X: a few groups of rows, each row roughly a mix of its group's hidden directions; one row fits no group:
X (114 x 11):
[[-22   9  -4 -33  10   0   7 -12  14  11   8]
 [ 34  -3  -4  25   3  10  -4   4 -10   4 -15]
 [-22   3 -12 -20   2   5   8 -28  -7 -15  10]
 [ -9  11  -4 -32   3 -19 -13  -8  19   7   6]
 [ -8  13  19  -5  -3  15 -13 -19  12 -19  20]
 [ -4  18  23 -21   2  -8 -18  19   2   0  16]
 [-12  10  -1 -30   6 -23  -6 -14  19   3   3]
 [  6 -13 -32  -3   3 -17   5  -2 -17  -9 -19]
 [-34   9   8 -18  -7  -9   1  -5   8 -11  19]
 [-30   3   4 -23  -5 -10  -3  -8  12  -8  20]
 [ 12  15   8 -17   5 -14 -16  27  -6  18  -1]
 [ -8  12  -6 -27   2 -18 -17 -15  21   4   4]
 [ 21  -9   7  30  -2  10   3  18 -15   7 -10]
 [ 19   3 -12  21 -12  16   5  10 -27  -9  -6]
 [  2 -17 -26  18  -5   7  14 -22  -2  -6 -16]
 [ 35  -6  -4  21   5   4  -5   9 -11   4 -17]
 [ 33   0   2  21  -6   4 -14  16  -9   6 -12]
 [ 17   0  17  14  -3 -14 -13  31   6  10  -8]
 [ 19  -5  -8  12  -2  -8  12  22 -22  16 -17]
 [  5   3 -18   1   5   3  22 -17 -25 -20 -11]
 [ 25 -16 -14   9   1   5  -9  23 -16   9 -13]
 [-18  17  10   2   7   1  33   3 -14 -15   4]
 [ 12   9  15  30   0  26   9   5   0  12   8]
 [ -9   9  25 -22   9  -9 -12  19   9  10  14]
 [ -2  22  21 -23  -1  -6 -14 -13  18  10   7]
 [ 32  -6  -6  22   4   4   1  11 -14   4 -19]
 [  8  -2 -11  26  -3   9  18 -25  -8  -7 -16]
 [-18   6  12 -29   5  -1  -8  17   6   5  23]
 [  8 -12 -11  13   1   7  16  28 -24  12  -5]
 [ 11 -11  14   4  -3  -9 -17  22  23  21   2]
 [-23 -13 -24   6   1  10  18  -4 -16 -16   7]
 [ -3  15  29 -10   7   2 -18  13  13  12  17]
 [ 15 -14   3  31  -5  20  10   7 -15  -9  -6]
 [ -7  -9 -25   7  -3  -1  19 -26  -7 -15 -14]
 [-26   7  24  -9   6   2  25  -8   7   3  12]
 [ 12 -12 -18   6  -2  -1 -25 -23  17  13  -6]
 [  5  -9 -22  17  -4   5   5  22 -20  16 -16]
 [ -7 -10 -29  -7   2 -15  13 -10 -16 -16 -16]
 [  0  12  26   4 -18 -15 -16  -5  11 -16  15]
 [ -1   4  12 -31   1 -16 -15   2  21  14  -1]
 [ 36   2  13  -5  -2 -16 -19  -8   4   2 -10]
 [  8  -1   9  18  -9   9 -25 -22  24   1   3]
 [ 24   0  23  22  -6   6  -2  16   1  18  -3]
 [-25  -2 -16 -15   2  -4  20 -12 -15 -20   4]
 [-33  -3   3 -22  -4  -7  -2  -5  15  -2  19]
 [ 12  -7  -1   0  -1   3 -37  -3  22  15   3]
 [ 13  15  29  -7  -4 -10 -17   5  16  17  -6]
 [  6  14 -18   0   1   2   5  25 -32  -4  -6]
 [-11  -7   8   0   4  22 -21  -7  25  -7  20]
 [ 14  24  27  -5  -4  -3 -19  -6  16   9   3]
 [ 12  21  -9  -5   4 -16   5  18 -28  -3 -13]
 [-13  12  16 -26   0  -7 -20   5  13   2  20]
 [ 10  -9 -23  21  -2   7  15 -17 -15  -7 -19]
 [-28  18  10  -7   7  -5  18 -19   8  -9  12]
 [-36   3   2 -18  -6  -2   2 -11  10  -8  19]
 [-23 -26  -7   1  -5   1  -7  14  19   8  20]
 [ 25 -11  -3  -4  -4   2 -19  30 -14   8  -5]
 [ 30   6  -4  19  -6   6 -19  17 -11   6  -9]
 [ -1  -4 -23  -6   6  16  16 -30 -14  -9  -2]
 [ 20 -16 -20  23  -5   8   8  -3 -14   0 -18]
 [  3  -5  -8  -8  -3   5 -36  -6  23  10  11]
 [ 16  -9   6  28  -2  18   7  19 -20  -2  -5]
 [ -6 -20  -3  12  -9 -19 -12  22  -3 -22  14]
 [-21  21   3  -2   0   5   9 -29   5 -20   9]
 [ 15 -19 -25  16  -9  -5  10  -7  -9  -5 -22]
 [ 32   2   0  28   1  10  -4   8 -10   3 -14]
 [  2   4 -19   0   6   3  29 -12 -23 -16 -11]
 [-14  -7  12   7   1   3 -15 -23  31   7   9]
 [ 23  11  25  -6   3 -18  -1  19   4  15  -6]
 [ -4   6 -12 -14   3  -2   8 -26 -25 -22  -8]
 [-28  -1   2 -21   8 -11  18 -19  10 -10   4]
 [ 12 -13   8  12  -2 -15   1  34   4  13 -13]
 [-27   1  -3  -2  -7   5  -1 -33  17  -7   5]
 [ 14 -18 -27  17  -6  -4   9  -7  -8  -5 -22]
 [ -3   3   0 -28   6 -23 -13  -2  22  17   3]
 [-32  -1  -7 -22  11 -14  15 -11   8  -4   2]
 [-12  -7  12  -1  -2   3 -10 -27  32   0  10]
 [-15   4 -13 -18   3  -3  21 -23 -17 -17  -3]
 [-29  -9 -10 -21   7  -8  19 -13  10  -2   9]
 [-23  15  20 -24  10  -2  -2   9   7   0  19]
 [ 14 -10 -25  20  -1   3  11 -13 -15  -8 -21]
 [  3   1  19  -4  -2  -6 -21 -21  31   5   5]
 [  0  17  29   6   1  25 -12   4   9   5  16]
 [ 13   1  -2  -4  -8   3 -41  -8  16   2   4]
 [ 24   4 -10  20  -4  -3 -13  14 -12   5 -25]
 [ 15 -20 -17 -10  -6   2 -32  12   5   8  -3]
 [-31  10  11 -21  -5  -4  -2  -7  16   1  18]
 [ -3   2  17 -23  12 -26  -1 -12  23   4   3]
 [ 23 -23  -9   4  -4  -2 -15  23  -2  16 -11]
 [-25  -2   9   0   5   2  22 -24   0 -22   6]
 [-34  -1   3 -25  -5  -9   3  -8  10  -5  15]
 [ 27 -17 -12  23  -4   0   0  10  -6  12 -17]
 [ 16  -8   3  31  -5  21   5  11 -18  -6  -5]
 [ 19  14  -5  -6   3 -10   2  29 -26   2  -8]
 [-19  13  19  17  -9   5 -19  15   6  -6  18]
 [ 19 -11  -8  11  -1   3  -6  29  -7  25  -4]
 [ 12  12 -19  15  -4   6 -18 -29  -1 -14  -7]
 [ 15  -7   7  30  -1  14  10  16 -21  -2  -8]
 [-32 -13   0 -15  -5 -18  -4  12   5 -10  15]
 [-29  -9  -6  -7   8   1  27 -14  -1 -18   1]
 [ 23  -3  -3  28 -13  15 -19   6  -2   9 -10]
 [ -9  12 -10  -5   2  -1  22 -14 -27 -22  -9]
 [-23   8  12 -21  10 -11   4 -20  16 -10  12]
 [-15  15  -9 -31   1 -17  -9 -14  14   1   7]
 [-22 -12 -22 -25   5  -9  14  -4 -11 -10  -2]
 [-21  16  22 -24   7  -7   2  10   3  -2  18]
 [ 23   3  16  12   0   1 -20  16  16  20  -2]
 [ -4  23   9   1  -4 -17  21  -4 -19 -24  -4]
 [ -5  -7  17  -6  -3  20  -7  20  15  19  21]
 [-28 -15 -18   1   5   5  23  12 -14  -1  -5]
 [-22  -6   3   6 -13   7 -15 -10  13 -11  30]
 [-24   5  11 -21   6   0   0 -16  17  -8  23]
 [ 21 -19 -21  22  -4   6   9   2 -11   8 -16]
 [ 14  -9  -3 -22  -3  -1 -29  23 -11   5   1]]

one row of each group, then the others: which group is each in?
[-20  -1  19   1   0   1  36   7   6   6  10]  E
[-20  13  14  -9   1   8  -3 -22   9 -25  14]  L
[ 30 -11 -18  -5  15   5   2  -7  -8  14 -20]  V

[ 22  -5  -9  28  -9  17  -8  15 -14   6  -7]  L
[-32  -3   6 -22  -6 -12  -2   0  16  -2  18]  V
[ 26   8   4  17  -6   1 -29   9   3  14  -8]  L
[ -7  -5 -28 -17   0 -24   1  -4 -11 -18 -11]  E
[ 15   1  13  34  -4  20  -3   6 -15  -7  -2]  L
[-22  14  -6  -7   0   4  22 -16 -20 -19  -3]  V
[-20 -20 -27  -2   6   5  18  -1 -16 -10   0]  V
[  7  25  -6  -8   8  17  13 -30  -7  -3  -2]  V
[  0 -14 -19  15  -1   0  24   1 -23 -18  -9]  V
[  2   6  -9 -15   7 -17  16  24 -24   5 -13]  L
[-10  -2  14  -3  -5   1 -11 -29  29   1  11]  L
